In the rows, zero is written as 128.
Each path below is one point turned by a fixed rotation once a step. After each direction that follows a path, write how fast that rotation turns it, in deg/step (0 if it stays still).
Each turn is a multiple of 5 degrees from 10 to 175, or 0.
Each row of a path follows its step; steps can be skipped.
Rotation 1:
step 0: [126 136 134 129 128 138 137 133 136 145 108 124 136 132 122 125 122 125
 131 120 143 115 122 135 121 123 120 123 138 134 128 129 134 129 135 116
 137 111 133 117 121 121]
step 2: [120 118 130 125 122 133 129 141 115 135 120 127 115 114 136 122 132 116
 127 138 125 121 145 121 126 132 126 140 122 135 122 124 105 132 129 134
 137 138 125 121 123 136]
step 4: [137 117 118 148 140 127 121 113 137 120 142 136 124 134 124 120 137 127
 138 117 126 131 134 133 119 119 126 122 121 125 135 127 114 143 128 140
 119 129 127 127 131 126]
step 5: [124 136 115 126 128 135 126 128 115 114 110 135 125 131 120 137 123 112
 131 134 131 133 135 132 133 124 115 140 123 121 123 140 127 123 117 144
 122 126 120 121 118 139]
step 8: [135 123 132 120 127 116 132 128 124 126 107 123 129 126 136 142 126 137
 121 130 146 136 102 126 133 119 120 141 119 123 125 131 120 128 116 124
 133 128 127 128 126 132]
step 11: [132 119 139 131 128 123 110 137 136 134 114 136 116 117 132 137 130 117
 141 126 129 139 121 125 132 140 134 125 122 140 122 147 125 130 128 120
 139 135 130 130 131 126]
step 12: [124 127 114 129 125 124 128 131 132 132 129 121 131 123 145 135 123 122
 137 128 119 136 142 138 123 119 123 115 142 126 124 118 128 127 149 129
 124 147 138 131 116 124]
step 13: [129 135 126 134 138 136 124 133 133 126 123 146 113 123 121 124 138 138
 134 134 123 122 122 133 117 126 125 142 129 107 134 118 131 140 139 126
 120 117 140 126 122 135]
step 14: [125 133 139 128 140 121 112 122 132 105 135 134 131 122 119 152 117 120
 126 126 120 118 129 114 130 129 132 128 124 135 131 138 126 134 128 139
 130 129 133 124 120 136]
step 16: [132 118 127 127 121 132 140 143 127 108 125 142 132 145 126 123 131 144
 140 127 139 114 119 131 129 133 131 134 126 127 133 137 140 126 137 126
 127 117 125 133 131 121]
Speeds:
[132 128 126 121 129 130 127 131 127 131 128 125 128 126 129 132 126 122
 124 125 128 126 127 127 131 128 127 128 126 129 124 133 124 127 131 128
 125 128 130 126 129 130]	120
[127 126 127 129 128 126 126 127 124 132 124 126 129 127 132 132 126 129
 124 132 128 125 133 130 127 130 122 127 125 129 127 129 133 127 127 128
 130 132 126 129 126 127]	115
[130 130 129 132 132 126 125 133 130 126 126 127 126 135 129 132 128 128
 126 125 130 126 126 125 130 132 130 124 132 126 128 128 129 127 126 128
 132 130 129 126 129 127]	135
[127 128 129 130 133 128 125 133 129 132 129 128 128 127 126 126 124 126
 129 128 129 131 130 128 123 130 129 133 130 131 133 128 127 129 132 128
 128 131 133 129 124 129]	35
[127 131 130 128 125 127 130 130 125 133 128 125 130 127 129 126 127 132
 129 126 135 127 127 125 130 124 129 130 127 132 128 128 128 127 126 126
 131 129 130 128 133 123]	40
Rotation 2:
step 0: [129 132 118 117 122 128 132 132 126 132 133 133 147 140 124 120 129 145
 125 119 127 123 126 117 118 126 135 121 112 135 127 127 119 152 124 122
 133 127 115 140 118 125]
step 1: [131 118 139 134 125 119 124 132 138 128 140 118 124 116 140 143 130 121
 122 129 133 140 115 123 123 120 132 122 138 127 131 117 123 145 112 122
 111 126 131 135 134 118]
step 4: [139 131 129 122 117 145 133 135 119 131 127 132 133 115 130 114 121 132
 129 144 142 126 127 121 127 136 138 127 127 132 125 118 120 130 136 129
 113 113 147 139 136 132]
step 5: [142 118 130 135 118 129 112 129 126 116 137 122 129 134 117 133 145 121
 118 114 137 133 135 124 134 135 128 125 123 129 127 129 106 124 133 134
 124 126 112 119 140 133]
step 6: [117 133 112 142 137 131 125 122 129 135 128 126 146 124 138 137 119 140
 118 117 119 130 115 108 141 140 128 119 131 128 133 135 128 128 135 120
 132 118 128 129 133 123]
step 8: [137 134 133 138 138 126 116 138 134 123 128 123 118 124 140 113 137 142
 144 137 129 123 142 123 120 141 134 134 125 130 122 135 128 125 122 116
 125 113 115 118 127 118]
step 9: [108 120 142 139 113 123 119 135 124 116 120 116 132 127 115 127 119 128
 123 128 125 132 131 126 129 132 143 140 135 137 143 142 133 131 141 137
 122 126 132 127 123 126]
step 10: [132 131 125 116 121 136 141 121 129 117 130 112 123 125 129 125 128 126
 123 130 123 112 117 126 128 122 126 131 136 128 113 126 128 124 155 121
 142 118 129 126 150 121]
step 12: [137 130 140 131 128 112 135 126 133 126 122 126 142 117 137 145 126 116
 136 127 140 147 125 112 130 125 131 137 131 115 131 140 132 127 125 110
 129 120 134 129 129 124]
step 16: [137 124 131 137 128 123 121 125 116 127 134 124 131 124 103 132 141 112
 128 122 128 116 131 130 126 131 124 124 131 108 128 117 123 122 134 114
 133 136 126 118 132 106]
Speeds:
[129 131 128 128 127 128 131 127 129 128 128 127 124 125 123 123 129 130
 128 128 131 126 129 126 124 131 129 133 132 132 131 129 130 126 128 131
 127 127 128 128 126 134]	70
[133 123 126 128 128 129 128 134 125 125 131 130 127 127 130 124 126 128
 128 126 132 130 130 129 124 126 128 128 125 127 125 129 130 131 123 126
 128 124 131 130 128 128]	100
[126 131 125 127 130 126 123 128 121 130 131 127 126 128 128 129 133 128
 131 123 128 126 127 128 126 130 127 126 127 133 127 128 131 126 127 128
 128 127 125 131 125 123]	135
Rotation 3:
step 0: [134 120 133 137 135 132 118 126 136 130 128 128 144 128 132 128 111 128
 134 126 138 141 129 126 124 142 123 128 127 143 130 123 125 110 119 120
 140 122 120 147 128 140]
step 1: [130 142 132 130 127 134 118 124 138 146 134 130 108 143 142 132 132 121
 127 136 110 130 128 122 121 147 129 135 124 122 125 121 124 128 124 142
 124 123 129 126 126 132]
step 2: [121 118 133 129 128 136 110 131 127 123 128 123 135 114 120 133 130 113
 139 108 116 126 130 125 132 134 119 123 129 136 116 122 128 124 120 126
 116 117 137 130 136 141]
step 3: [132 124 129 136 133 145 116 135 137 130 124 135 131 145 133 139 122 118
 125 131 135 144 125 124 128 140 120 137 117 120 120 120 133 136 120 120
 132 133 114 136 129 113]
step 4: [124 135 135 127 126 129 126 140 141 134 124 139 125 135 127 137 134 128
 130 122 109 119 115 140 132 143 110 116 126 138 133 119 126 132 137 140
 117 122 140 124 127 126]
step 7: [116 121 140 123 140 127 117 130 138 131 128 138 127 125 126 128 124 125
 149 120 114 123 124 116 115 136 132 125 129 144 130 128 124 115 132 144
 134 118 135 134 127 132]
step 9: [117 127 129 147 129 127 116 138 125 125 130 139 127 130 131 136 119 121
 131 129 114 128 123 134 134 146 119 133 136 144 117 124 137 137 113 145
 122 130 125 122 119 128]
step 10: [114 130 131 129 137 150 121 130 140 120 122 137 127 131 125 128 144 130
 146 115 126 128 114 121 127 139 132 130 127 125 124 115 123 129 139 116
 129 123 124 132 141 122]
step 11: [150 131 132 133 116 131 128 136 138 133 124 150 135 128 134 133 121 128
 125 123 128 143 123 145 135 138 123 131 121 135 121 124 129 129 122 123
 117 141 138 131 133 136]
step 13: [138 127 125 122 135 130 123 139 132 124 119 136 126 132 119 131 127 136
 127 118 114 137 129 125 129 126 137 117 122 138 121 117 107 115 128 121
 129 128 122 138 150 133]
Speeds:
[130 129 127 128 129 123 126 135 126 131 130 126 124 126 126 130 129 127
 131 132 128 129 125 130 125 130 126 130 131 129 128 130 127 129 129 126
 125 131 134 125 127 128]	145
[125 129 130 130 127 128 130 126 127 129 128 133 126 130 130 125 127 126
 124 132 125 125 128 129 128 131 126 122 127 127 125 134 129 127 125 131
 125 132 131 126 128 127]	140
[130 128 129 130 125 132 128 128 128 130 127 131 128 124 127 126 135 126
 129 127 128 127 132 125 125 123 129 126 129 130 128 126 124 128 130 130
 127 128 134 127 134 127]	125
Rotation 4:
step 2: [123 131 129 125 124 123 128 118 117 120 130 131 106 134 125 137 120 109
 129 125 137 128 120 126 139 128 112 114 134 126 128 133 116 127 133 126
 136 125 140 130 132 124]
step 3: [133 145 132 140 139 148 139 134 130 135 122 132 124 122 130 117 128 126
 126 130 127 125 136 133 118 119 119 133 124 131 142 115 125 117 122 134
 119 126 134 131 136 119]
step 4: [146 118 121 115 138 128 113 127 131 126 129 136 124 121 129 127 121 126
 127 138 133 129 130 127 116 135 121 142 137 126 135 134 122 149 132 124
 131 144 125 132 123 131]
step 5: [128 131 141 118 141 125 126 121 128 143 133 126 127 141 140 146 130 139
 125 127 123 138 128 138 136 127 129 123 118 120 130 128 120 114 118 120
 132 123 130 135 116 130]
step 6: [131 120 114 124 126 120 157 135 138 123 124 142 135 132 121 129 128 133
 121 144 131 130 135 125 131 135 139 126 129 126 131 127 126 120 132 134
 126 130 127 125 131 111]
step 7: [135 127 116 129 118 129 123 122 117 118 128 126 127 132 118 147 124 135
 137 119 129 135 132 127 118 129 119 128 112 129 118 120 127 135 111 133
 125 134 127 116 133 138]
step 8: [131 133 129 139 126 143 125 121 130 130 132 132 123 131 131 133 124 124
 138 132 139 134 119 117 140 132 136 114 128 138 136 141 119 134 128 131
 134 107 131 142 136 119]
step 11: [129 120 139 129 143 117 123 125 148 126 134 126 127 136 124 131 116 130
 127 128 125 136 118 142 121 130 137 123 117 121 132 127 124 121 137 141
 125 118 117 136 116 131]
step 13: [127 132 121 147 127 121 130 134 120 114 139 124 118 124 136 141 127 140
 123 128 139 135 135 118 116 134 121 116 121 143 115 124 130 126 134 135
 127 135 127 132 127 130]
step 16: [117 130 126 121 139 133 130 128 135 142 125 118 120 109 123 129 129 142
 120 125 128 134 138 125 119 128 134 130 132 123 117 117 116 142 137 121
 136 120 123 127 122 125]
Speeds:
[130 128 130 129 129 127 124 127 128 130 131 132 125 124 124 130 133 125
 126 126 132 127 129 127 129 132 128 125 127 129 122 127 124 127 125 125
 129 127 124 129 125 130]	125
[127 130 130 129 127 135 129 127 131 126 132 128 130 128 131 126 126 124
 131 126 131 127 130 130 128 128 122 126 128 128 128 128 126 131 131 121
 127 128 125 125 131 127]	60
Rotation 5:
step 0: [128 142 125 127 140 136 119 128 133 138 120 134 135 138 134 134 129 131
 141 119 131 138 126 118 115 111 129 141 131 119 134 127 147 127 122 134
 139 132 130 127 130 116]
step 1: [142 128 132 115 147 144 123 124 126 135 136 136 138 125 147 134 131 141
 141 121 134 132 134 131 128 117 132 129 134 129 135 124 129 122 124 129
 135 119 126 118 129 117]
step 3: [130 124 139 125 139 141 112 131 134 125 140 130 136 127 147 116 129 145
 142 134 124 144 126 133 124 122 129 118 129 129 124 132 141 132 124 122
 138 124 126 123 126 121]
step 4: [144 129 126 131 133 134 118 130 137 123 134 126 135 115 126 135 143 145
 129 139 125 141 133 134 122 117 129 121 124 121 121 135 134 135 126 123
 126 134 118 108 140 124]
step 5: [119 137 129 132 131 131 122 130 130 116 143 121 129 137 130 125 137 143
 139 141 123 144 128 132 121 126 117 125 127 122 129 136 135 140 110 129
 143 129 125 121 135 125]
step 9: [128 139 125 120 144 136 122 130 138 129 120 122 143 117 131 135 123 138
 140 115 136 135 120 124 122 118 140 134 122 115 135 127 134 125 121 121
 134 133 122 132 135 114]
step 12: [134 126 133 128 139 146 124 138 130 133 135 128 139 125 139 132 136 141
 141 125 125 139 126 137 120 129 126 123 134 134 127 126 150 134 123 142
 132 121 124 117 137 119]
step 13: [142 139 135 126 136 137 125 131 133 136 138 129 126 117 135 132 142 138
 138 145 124 128 133 131 121 119 125 127 123 129 125 134 135 127 110 122
 127 130 138 107 140 128]
step 14: [127 134 135 136 128 139 121 139 137 124 130 128 134 123 128 120 126 141
 144 137 113 135 137 132 118 132 124 126 127 123 119 134 136 128 115 133
 147 124 125 122 142 114]
step 16: [121 146 130 133 136 131 124 123 140 119 127 126 131 120 115 131 130 139
 141 137 117 131 123 134 119 120 125 132 122 116 130 131 121 132 118 131
 144 138 116 123 131 118]
Speeds:
[129 124 130 128 124 131 125 129 124 130 131 123 129 126 130 126 132 132
 126 125 128 128 124 126 123 126 126 126 127 131 127 131 127 127 129 130
 125 127 131 127 128 128]	40
[126 125 125 130 129 128 123 125 129 125 131 127 130 122 131 130 124 125
 129 130 125 125 123 129 126 128 131 128 126 126 126 129 126 128 131 124
 129 127 124 128 124 128]	55
[132 126 128 125 127 122 127 126 130 124 130 125 126 127 126 125 134 128
 127 126 129 131 126 129 128 128 129 128 127 128 128 126 130 132 129 130
 131 134 125 131 124 127]	60
[132 130 130 127 128 125 132 126 131 130 134 128 127 129 130 127 129 131
 126 131 130 127 127 129 132 128 125 129 125 130 130 128 129 120 132 125
 127 126 126 127 126 128]	155
[128 130 133 126 126 131 127 129 126 127 132 126 129 130 134 129 124 127
 132 128 129 130 132 130 129 129 129 131 126 130 128 127 126 132 133 131
 129 132 129 126 126 134]	155
[128 128 132 132 128 126 124 130 128 129 134 130 130 127 128 126 131 124
 127 129 129 129 130 132 129 131 130 126 130 130 123 129 132 129 125 125
 124 129 126 129 133 129]	40
Rotation 6:
step 2: [127 128 139 127 127 132 118 111 133 128 137 121 138 128 136 118 132 130
 128 113 125 131 119 127 145 134 128 123 127 120 140 136 130 113 120 121
 120 134 135 125 122 126]
step 3: [134 133 140 131 133 126 134 118 142 113 127 117 131 133 127 132 138 131
 138 130 117 127 120 137 139 117 131 143 127 121 124 129 122 120 124 128
 135 137 136 124 123 120]
step 6: [121 130 135 121 134 132 123 120 138 124 118 130 128 130 128 109 123 126
 139 137 130 123 133 126 123 132 145 133 129 131 120 126 133 121 118 124
 144 132 120 138 121 117]
step 7: [127 131 149 135 130 129 133 123 125 131 128 117 132 124 115 115 133 123
 119 131 131 133 117 118 126 135 138 119 132 130 130 124 144 117 128 131
 135 133 126 140 119 129]
step 8: [117 119 142 125 119 122 127 118 136 127 140 117 135 127 137 118 128 129
 123 126 133 133 123 124 140 128 133 133 131 125 130 117 127 130 126 116
 126 146 137 141 123 129]
step 10: [138 128 137 124 128 125 136 129 133 119 126 121 134 134 135 108 125 118
 109 127 127 130 118 129 121 140 124 136 136 120 125 119 130 131 118 138
 120 133 129 117 134 125]
step 11: [129 140 132 127 117 137 123 127 151 111 135 123 126 129 134 114 126 128
 126 125 126 130 140 122 129 127 142 124 130 119 125 129 136 133 122 128
 114 128 121 122 128 128]
step 12: [134 139 137 138 139 144 117 116 136 126 123 125 131 139 122 110 124 123
 126 131 127 121 138 132 129 129 127 136 123 123 138 133 136 125 117 126
 136 136 122 129 128 121]
step 13: [131 131 140 129 140 131 127 116 128 132 136 114 127 134 115 119 131 132
 117 115 121 139 128 126 129 127 137 131 133 118 125 137 133 118 125 138
 121 137 133 132 113 126]
step 16: [131 141 130 115 122 118 128 121 124 120 122 117 135 117 132 108 132 113
 127 126 124 134 118 129 128 134 133 134 131 122 111 130 134 127 127 134
 126 126 128 127 129 113]
Speeds:
[130 128 127 129 128 130 132 129 120 129 126 123 129 125 130 124 127 124
 124 122 126 129 129 130 128 128 130 126 131 131 128 127 127 126 128 130
 123 127 130 130 128 130]	125
[124 126 130 124 127 125 132 129 127 125 128 130 131 130 128 126 126 125
 128 127 126 125 127 125 124 127 127 124 129 128 130 122 131 132 133 125
 129 128 127 133 130 127]	35
[130 127 127 130 129 126 131 126 130 128 132 127 127 129 130 129 127 131
 124 128 128 130 128 133 123 126 123 128 129 127 126 125 120 128 131 127
 129 128 129 130 123 130]	70
Rotation 7:
step 0: [131 134 128 120 112 135 116 119 139 134 133 132 134 136 136 124 124 125
 125 141 117 113 128 133 136 122 135 128 137 120 144 115 131 128 131 119
 136 129 131 129 134 128]
step 2: [118 121 123 130 114 129 118 134 141 132 128 131 125 137 125 135 131 118
 121 121 130 119 133 130 119 120 116 142 123 135 120 120 125 137 123 125
 129 140 119 134 133 136]
step 4: [129 140 125 134 124 127 127 125 127 130 120 134 126 153 125 122 120 121
 121 141 141 126 142 125 124 139 125 140 133 127 136 116 127 120 129 123
 127 127 138 127 131 121]
step 6: [128 130 132 129 127 133 127 137 131 132 137 141 126 125 126 120 124 128
 117 124 139 108 139 133 134 125 123 131 133 135 123 129 113 127 125 127
 147 121 130 137 127 143]
step 7: [124 121 119 125 114 128 128 125 138 126 126 144 116 139 128 128 131 121
 118 130 135 124 130 133 129 133 121 114 135 118 123 114 114 130 128 130
 142 123 133 121 130 125]
step 8: [143 123 113 122 123 135 121 122 123 126 137 138 124 139 118 134 121 121
 122 135 133 125 125 150 128 127 133 131 136 119 127 118 136 124 121 125
 130 133 132 129 133 131]
step 9: [134 124 128 127 128 135 109 128 127 141 128 132 133 138 128 133 126 125
 123 129 133 124 122 144 135 134 131 140 121 143 142 118 114 129 132 126
 135 129 130 135 133 136]
step 10: [127 117 139 136 127 131 123 125 145 135 117 139 121 122 121 130 123 120
 121 136 139 120 129 142 120 121 118 124 118 135 134 123 117 124 123 127
 126 130 128 121 132 133]
step 13: [128 119 131 136 132 130 130 125 136 125 133 133 139 146 115 127 127 126
 126 143 135 113 133 133 137 132 123 135 134 139 123 130 121 117 129 130
 125 139 125 126 143 132]
step 14: [120 121 128 120 109 126 126 127 133 126 129 124 136 131 130 127 122 121
 123 139 124 111 133 127 130 124 127 126 126 132 133 126 119 133 112 130
 143 140 132 127 138 143]
Speeds:
[126 131 125 129 129 128 125 128 124 129 127 126 128 129 127 132 126 127
 129 130 128 133 124 131 120 128 125 128 120 130 129 126 127 129 125 128
 129 129 128 128 128 129]	55
[129 127 128 126 129 129 130 122 128 129 128 131 129 125 131 131 130 126
 128 132 128 128 124 128 135 127 130 129 121 130 127 128 127 123 125 131
 127 128 125 125 129 128]	25
[132 129 132 129 130 127 126 127 129 128 127 127 128 130 125 133 125 130
 129 133 129 129 133 125 128 128 126 124 126 128 126 128 124 129 132 127
 131 125 125 124 129 122]	120
[132 127 126 125 130 123 130 130 129 126 126 131 129 129 131 130 127 130
 129 128 128 129 127 132 127 127 131 137 127 128 124 130 127 133 133 128
 127 128 129 129 130 128]	100
[128 124 129 130 130 127 130 132 131 127 128 124 131 123 124 130 128 127
 127 126 129 123 124 126 126 129 126 130 127 133 126 124 126 126 131 130
 131 127 125 129 129 131]	95
